One turn moves every row onto another: examples first, then more rows asked:
U: 7 -17 4 5 -6 17 29 -4 17 -10 -16 37 1 -23 -11 -10 -10
F: 6 -13 9 -2 6 29 9 8 12 -10 -7 27 -15 -47 -25 -8 -12
Q: -23 16 21 -20 -12 20 30 22 -1 5 9 -7 -22 10 -27 1 -3
C: -21 -4 15 -6 28 25 22 25 33 0 -7 35 -18 -16 -48 24 20
A: 4 -15 15 11 -7 12 30 -3 45 -5 22 45 -6 -12 -30 11 -8
S: -18 8 15 -20 -22 13 35 15 5 5 10 -7 -8 17 -24 -1 -6
K: -17 5 13 -12 -6 23 25 21 2 6 15 -19 -22 3 -23 -4 2
D: -17 2 20 7 9 14 40 9 37 -3 -4 55 -13 4 -29 20 8
M: -10 -3 6 -5 17 17 29 9 21 23 39 10 -3 21 -33 -13 -14
Z: -18 -6 8 -23 27 17 39 16 17 6 2 41 24 -32 1 12 0
L: 1 -20 9 -5 13 23 11 13 42 0 18 24 -11 -33 -48 17 3
B: -19 2 18 -33 21 19 31 19 16 5 10 42 16 -44 -12 16 -11
Y: -13 -4 12 -5 26 20 36 12 13 5 12 42 9 -37 12 5 -3
P: -12 -1 11 -14 0 17 35 6 12 -11 -35 47 3 -14 -24 2 -5
J: -20 6 11 -12 16 15 36 12 17 22 27 19 -1 31 -36 -7 -12
T: -16 2 11 -12 26 23 19 19 15 23 39 5 -13 11 -42 -10 -12
N: -10 -2 8 -14 -16 18 30 14 8 5 15 -18 -9 9 -21 -5 -1
G: -13 2 21 -16 21 22 27 15 12 5 21 44 3 -48 -1 9 -14
E: -13 3 18 -20 11 27 15 18 6 -9 -26 36 -13 -36 -39 4 -6
R: -26 12 14 -19 25 21 28 22 13 24 27 14 -11 21 -45 -4 -9

N turns into -> S
D turns into -> C
Where do these go?
U turns into -> P
Z turns into -> B
M turns into -> J

One turn moves every row onto another: examples first, then more rows asked:
zes: 13 11 4 14 -15 27 -10 18 18 19 20 -12 -19 -24 -9 -2 11 -12 23 25
tez: 5 -10 10 11 0 -25 11 -13 -8 7 2 11 0 -24 20 -11 -26 -1 -4 11
megob: -9 14 21 -33 -12 0 -15 -18 5 12 24 6 25 -30 3 12 27 -7 -11 19
sir: 21 -18 1 -4 -4 -29 -13 11 -7 10 2 -4 -16 -8 -4 22 7 -15 6 -21
siro: 20 -6 -13 5 -2 38 -10 8 17 15 10 -10 -8 -10 29 -4 5 2 22 14
sino: -4 11 23 -30 -5 8 -3 -17 2 10 21 7 34 -16 20 9 26 -3 -7 15
ruzu: 1 -18 14 2 3 -25 7 -10 -2 5 20 20 -9 -24 15 -24 -8 -11 3 19
gupa: -7 23 8 -5 -11 16 -10 28 13 14 28 -5 4 -33 -14 9 14 -8 24 29
Sol: 33 11 -24 23 -6 31 -11 7 -1 11 17 -8 11 -22 9 12 0 -12 -2 20
Pulem: 24 -21 5 -4 0 -26 -9 14 -8 7 13 2 -13 -3 -3 16 16 -22 8 -16
visu: 16 2 -28 3 -15 21 -36 1 18 15 14 -10 -15 -40 -4 8 2 -7 2 19
Boti: -4 2 -7 -19 2 29 -10 17 18 12 11 -5 9 -16 31 5 5 13 31 14
bidef: 15 22 -17 5 1 25 -3 19 -7 6 24 -2 36 -22 14 20 2 -6 5 22
ziri: -3 -7 14 7 -7 -32 2 -11 -2 10 5 10 -13 -35 3 -11 -23 -5 -3 15
Zor: 6 -15 -1 5 2 -28 -2 -17 -8 2 20 21 0 -32 10 -15 -13 -14 -13 19
sos: 24 -20 2 -3 -1 -25 -9 11 -9 9 1 -3 -12 -3 3 21 7 -14 7 -22
panem: -3 10 -30 -19 -9 14 -37 7 14 10 15 -5 10 -45 3 21 -2 4 4 18
Tevo: -15 18 33 -30 -16 3 -4 -14 9 17 4 -4 21 -23 12 15 14 7 -1 10
rivi: 27 -20 -2 -2 1 -27 -12 11 -11 6 12 3 -9 -5 -3 19 14 -23 2 -16
rus: -6 20 18 -26 -14 2 -9 -20 0 14 3 -3 33 -27 14 23 8 5 -15 9

sos turns into -> Pulem
sino turns into -> Tevo
Where do these go?
gupa turns into -> panem
ziri turns into -> Zor
Sol turns into -> siro

One turn moves every row onto another: examples first, then more rows asked:
Dekap: 1 20 3 -6 -25 6 -2 -2 13 -15 -13 4 20 -9 8 -4 11 37 -13 -8 1 8 9 -22 2 5 3
lopo: 14 -9 -26 5 -15 -16 5 -24 5 11 -3 -1 -4 -10 19 4 -8 21 16 -2 9 -30 -10 12 -10 30 -9
litur: -29 -19 -8 16 -10 1 26 0 16 -10 22 -17 -8 7 -14 -17 18 12 -22 18 5 12 -13 3 -20 -3 6
zifa: -12 -2 -14 17 -4 -6 3 3 8 6 9 8 0 -14 31 -39 -11 6 -21 -1 8 -27 27 -10 1 -7 2
Tuf: 2 10 -7 14 16 -26 -5 -10 0 2 -16 10 8 -21 34 -2 -28 13 -21 5 6 10 -6 18 -6 -4 -3
tiv: -8 -5 5 10 -9 17 27 -13 3 4 17 5 3 -2 36 9 -4 -3 10 -35 1 -15 -4 6 27 -3 5
Govo: -19 4 14 -7 -39 6 15 5 -9 28 -7 3 13 9 -6 -16 4 12 -11 -4 12 12 15 13 -5 -8 15
Godi: 5 -7 -34 7 -16 -7 3 -25 3 15 0 -3 -1 -12 18 -3 -3 19 20 -5 12 -31 -9 7 -14 23 -14
Dile: -13 1 -6 20 2 7 10 4 11 -26 17 -8 1 7 -10 -2 14 17 -21 17 -7 36 -23 10 9 -3 2
rusu: -5 -7 5 3 -14 17 20 -12 2 -1 11 5 3 -4 39 6 -5 3 2 -36 -2 -23 -5 -1 29 4 6
lig: 18 -12 -21 -2 2 -4 11 -9 1 5 -9 -1 -4 -8 13 36 -13 -13 10 28 13 -1 -9 -8 32 -2 -11
Mis: 7 7 11 4 -21 -28 16 7 21 4 -2 -4 -4 -16 4 10 5 26 -5 35 7 17 13 0 -14 23 9
lerav: 6 5 3 16 -13 6 20 30 -1 10 34 1 0 4 5 -6 7 -15 1 5 -1 -13 16 -6 0 -28 -19
ramo: 6 17 12 5 7 -22 6 3 1 12 8 -10 14 4 4 21 -4 -2 -4 19 11 -1 -27 7 -16 -26 -28
gar: -2 -19 18 -14 -8 7 3 -1 -9 31 15 -6 -10 19 19 -8 -3 -23 17 18 16 -17 -13 2 11 6 4
vak: -29 -7 -28 21 -2 16 14 7 6 -19 1 6 -9 2 -7 -12 9 18 -26 11 -10 19 -8 6 3 -11 18
paz: 18 -11 -23 0 3 5 9 -7 2 0 -16 -4 -6 -16 19 30 -15 -13 7 28 8 2 -4 -4 28 4 -17
rone: -21 -11 -10 11 2 2 2 -8 23 -4 -10 -16 -4 9 -13 -20 12 18 -36 17 2 17 -17 17 -12 4 2
Gomes: -6 -14 23 -10 5 3 2 -7 -2 25 15 -8 -8 21 20 -7 -5 -21 19 26 14 -19 -15 2 9 11 1
Danub: -26 -1 11 1 -5 -21 22 4 -4 15 2 14 11 -1 -9 16 6 17 -1 31 6 15 7 -19 19 -19 19

litur turns into -> Dile
Godi turns into -> tiv
Where do these go?
Danub turns into -> Mis
ramo turns into -> Tuf
rusu turns into -> gar

